In the data rows, the value 128 means zero.
Some points, one per row:
[127 136 142 151 131 139 151 126 122 150 140 116  93 185 189 165  70 150
 139 137 149 139 107 134]
[155 128 142 134  98 112 153  93 113 111 156 129 153 115  93 136 111 138
 110 130 133 137 161 159]
[143 145 144 149 122 114 129  97 118 115 137 127 118 178 188 156  85 138
 145 132 130 136 124 149]
[159 155  90 133 112 129 168 101 120 137 171 141 181 114 122 105 115 155
  91 147 108 152 178 169]
[147 143 139 150 118 133 147 100 108 147 162 122 165 122 108 128 127 167
  70 145 132 165 169 142]
[ 72 115 117 142 130 122 114 111  99 126  89 114  91 121 120 113 122  89
 136 110 151 118  64 105]
[ 86 122 126 103 104 136 125 120 103 116 123  86 114 158 150 136 119 120
 104  96  96 127 116 108]
[171 159 119 135  91 116 169 118  98 136 164 128 162 128 115 129 111 155
  79 143 123 155 178 168]
[109 137 145 107 114  90 132  99 132  78 144 127  90 157 170 156 100 110
 121 107 112 123 111 133]
[ 97 122  89 143 100 104  83 141 148 128 113 137 129 113 103  80 103 178
 111 163 120 191  83 117]
[113 150 112 130 101 107 164 113 109 125 153 135 139 127 139 121 109 146
  90 152 107 145  73 139]
[169 154 154 130 142  89 151 120 147 102 141 139 138 159 160 151 144 100
 140  83 129 108 150 151]
[ 75 123 119 125 130 149 110 150 135 146  88 123  81 107 113  90 127 135
 128 100 109 137  67  82]
[137 121 162 159 172 134 122 109 108 141 115 116 132 170 164 167 154 144
 171 150 164 148 135 125]
[148 152 132 113 146 117 147 122 117 109 151 135 158 135 136 130 149  73
 138  98 128  85 151 132]
[141 127 123  86 106  86 137 123 134 113 127 138 126 114  84 108 108 131
 133 112 128 115 141 130]
[136 111 158 112 130  88 131 106 126 120 131 105 108 150 137 149 147  70
  84 102 118 119 147 158]
[100 111 148 127  90 102 104 103 109 111 107  98 160 145 142 144 129 100
 119 117 129 126 131  97]
[122  81 107 131 130  99 113  85 100  95 131 112 118  73 103  98  99 121
 113  93  90 122 134 130]
[ 92 121 148 105 137 139 131 137 115 138 133  81 121 166 136 161 143  98
 119 104 105  99 127 117]
[111 173 124 117 116 153 150 172 182 104 133 186  99 134 122 138 135 145
 126 129 115 139  87 116]
[122 128 179 140 117 109 107 103 107 112  98 142  76 165 146 173 144 102
 112 107 132 124 114 120]
[145 146 145 142 136  97 151 107 107 117 156 119 162 124  86 155 147 164
 124 147 102 159 147 158]
[114 143 140 100 123 145 136 132 140 129 137 136 112 156 144 138 132 126
 117 122 106 105  79 115]
[ 85 114 119 103 141 171 109 165 165 153  99 133  75  76 101 113 148 129
 129 153 127  99  73  86]
[ 63 161 129 141 128 116 125 158 169 111 110 173 131 105  99 121 118 170
 113 150 104 164  66  90]
[103 110 122 134 143 135 106 118 116 118 123 122  77 134 132 135 142 115
 155 120 156 116 101 133]
Here are 24 more points, each followed by its number:
[140 115  82 106  88 149 111 139 155 134 121 135 146 141 140 121  90 124
 113 125 118 107 128 136] 0
[112 113 136 121  87  98 117  98  89 113 108 103 123 139 138 133 120 139
 108 134 108 132 111 120] 1
[161 168 159 120 157 171 177 189 173 162 158 180 147 170 159 159 169 137
 158 159 135  97 155 165] 2
[145 126 108 150 158 126 142 130 109 149 150 103 179 134 150 121 140 124
 185 148 174 120 155 155] 3
[ 78 113 138 165 146 131 102 135 118  95  99 110  97  99  78 124 149 169
 162 138 160 172  84  89] 4
[ 77 114 140 115 133 158 136 148 108 158 127 110 108  96 117 131 133 169
 121 161 121 143 106 102] 5
[121 142 145 109 126 141 134 134 144 127 138 140  77 151 152 152 149 111
  99 130  94 124 122 135] 6
[105 119 113 138 145 105 117  95 112 111 119 128  97 128 129 125  95 133
 138 118 138 126  99 105] 7
[134  98 167 130 112  89 117 107 119  78 135 123 117 163 167 181 145 106
 119 101 162 135 124 128] 8
[162 136 123 114 121 128 108 152 151 119 130 152 157  94  82 121 124 120
 105 119  97  98 173 148] 9
[ 97  90 157 106 161 173 117 153 138 165 114 132  89  90 108 128 151 164
 153 172 146 133 114  93] 10
[ 91 127 119 101 124 174  99 174 157 171  94 138  75  81  96 108 136 147
 128 161 116 114  74  88] 11
[107 149 120 127 138 113 143 118 131 106 143 145 104 157 161 144 100 104
 143 102 142 106  97 122] 12
[153  92 114 128 125 113 102 135 116 104 117 104 107  88  76  98 111 134
 132 128 120 125 121 133] 13
[116 142 144 131 152 114 128 125 108 111 130 133  77 139 152 143 146 119
 161  97 144 100 106 112] 14
[146 126 144 110 150 122 119  75 120 111 143 124 143 161 152 160 150 106
 140 113 127 103 150 150] 15
[117 114 105 147  74  84 136 139 121 128 131  85 127 123 129 109  86 168
 103 153 103 170  98 141] 16
[139 143  97  89 117 121 142 124 135 108 123 134 136  88  94  80 123 131
 125 121 110 111 137 140] 17
[170 166 117 152 106 108 171  84 128 129 164 152 170 126 119 134 117 142
  84 130 109 145 171 169] 18
[172 158 117 148  93 121 182  88 127 142 164 144 168 125 122 115  95 148
 117 141 139 170 169 169] 19
[149 131 140 124 141 106 149 102 128 112 153 139 154 162 146 156 143  88
 131  95 138  98 148 151] 20
[150  85 141 110 117 140 120 144 137 100 143 126 141 108  89 130 142 123
 114 111  97 123 151 159] 21
[136 133 130 101 132 136 160  98 111 151 158 132  99 125 107 125 146 128
 128 157 115  90  98 131] 22
[140 178 140 107 132 149 172 186 200 117 149 201  87 151 142 153 150 125
 136  85 137 118 111 138] 23
Which two of these numbered points are nearest to each point below, ignoring the direction in which the first points spread most? Their numbers follow each, nearest first.
[125 144 139  95 133 131 145 133 143 141 129 136 106 162 152 150 146 115
 100 131  92 111 134 125] > 6 20
[150 144 163 137 174 121 133 109 112 124 135 141 141 154 161 156 163 123
 158 103 147 120 148 140] > 14 15
[145 138 132 138 133 114 147 121  75 129 138 130 109 187 194 161  88 134
 149 132 143 146 109 150] > 12 14
[121 122 119 172 184 172 125 168 154 159 125 133 133 160 163 116 172 107
 199 127 210 148 136 129] > 3 2
[ 73 114 118 170 138 153 109 153 133 128  86  95  92 113 103 126 133 147
 130 105 153 169  74  88] > 4 7
[129 117 114 166 173 178 132 173 158 157 114 126 139 155 182 128 155 110
 210 133 193 159 130 125] > 3 2
[131 125 134 137 116 117 126 121 126 124 122 132 111 142 156 152 140 107
 113 106 133 124 114 133] > 20 14
[139 106 118 108 102 167 131 170 144 175 144 124 144 116 117 104 109 149
 115 154 113 136 140 131] > 11 0
[137 124 131 147 137 189  97 182 176 190 119 154 148 133 128 123 140 164
 113 181  86 150 142 135] > 11 10
[ 92 130 121 143 129  78 116 109 115  98 121 119  86 125 128 129  79 116
 131  97 149 123  83 119] > 7 12
[117 130 101 123 110 130 125 131 138 126  86 142 116 101 128 100 107 129
  83 132  82 116 122  99] > 18 17
[149 190 161 132 145 171 181 184 202 145 159 201  72 137 145 146 154 109
 147 123 137 109 124 137] > 23 2
[111 117 127 178 160 117 124 113 100 105 125  82 143 122  99 147 120 127
 166 100 175 169 139 103] > 4 7
[121 131 117 148 115 147 152 135 121 153 147 104 116  64 120 108 126 170
 104 144 102 159 102 139] > 5 11
[157 122 135 146 136 154 137 151 128 149 139  77 163 134 154  77 134 168
 102 153 128 163 158 154] > 5 11
[147 110 171 130 112  82 118 126  98  96 137  81 106 168 149 180 138 103
 126  96 129 121 141 135] > 8 14
[107 155 122 121 105 101 159 110 129 137 157 142 136 145 153 132 121 147
 109 135 101 152  98 129] > 18 19
[125 107  93 162 163 153 102 159 131 151  93 132 135 164 188 138 131  90
 187 146 173 138 131 113] > 3 20
[106 112 146 121 170 168  88 174 148 164  99 136 103  90 115 137 170 163
 174 183 172 123  91  72] > 10 11
[133 127 143 186 174 169 133 155 150 140 137 113 144 124 141  91 167 124
 194 119 204 167 135 132] > 3 4
[128 143  96 140  91 139 149 123  84 147 146 119 128  78 110  64  87 147
  96 153 132 156 131 143] > 19 11
[147 156 158 133 152 174 157 162 179 160 148 159 137 158 161 174 167 119
 154 140 141 115 149 155] > 2 23
[170 126 128 133  96 142 109 144 158 138 143 152 160 109  80 124 119 142
  89 144 113 135 169 169] > 9 11
[120 112 126 118 122 181 115 177 157 184 134 140 138 121 121 124 112 161
 120 182 116 145 151 142] > 11 10
[146 102 144 114 126 144 114 146 146 116 126 113 134  82 103 120 137 147
 112 117  76 141 144 145] > 21 9
[ 96 113 127 167 128  56 120 104 119 120  96 122  92  89  84 110 132 154
 159 151 167 168  79 105] > 4 7
[186 156 126 145 127  84 152 105 119  98 176 114 156  95  99 129 125 140
 135 118 130 153 195 192] > 13 17
[167 133 132 113 112 128 158 119 104 133 170 111 164 140 129 147 124 152
 103 151 114 134 173 158] > 5 11
[151 109 156  73 122 137 119 138 120 121 143 117 143 136 114 147 161 111
 128  92 106 106 157 133] > 21 15
[ 98  97 127 135 103  95 102 105  91 121 111  89 117 147 128 140 127 149
  81 135  97 160 122  96] > 1 16
[134 156 110  98 118 102 153 132 137 101 142 135 138  76  82  87 112 128
  99 125  89 112 128 137] > 17 9
[123 108 156 114 156 136 111 117  93 131 114 114 137 143 151 146 158 112
 127 114 129  98 133 124] > 15 20
[142 123 116 132 127 204  97 188 176 184 128 159 140 123 131 127 129 164
 133 174  94 159 145 144] > 11 10
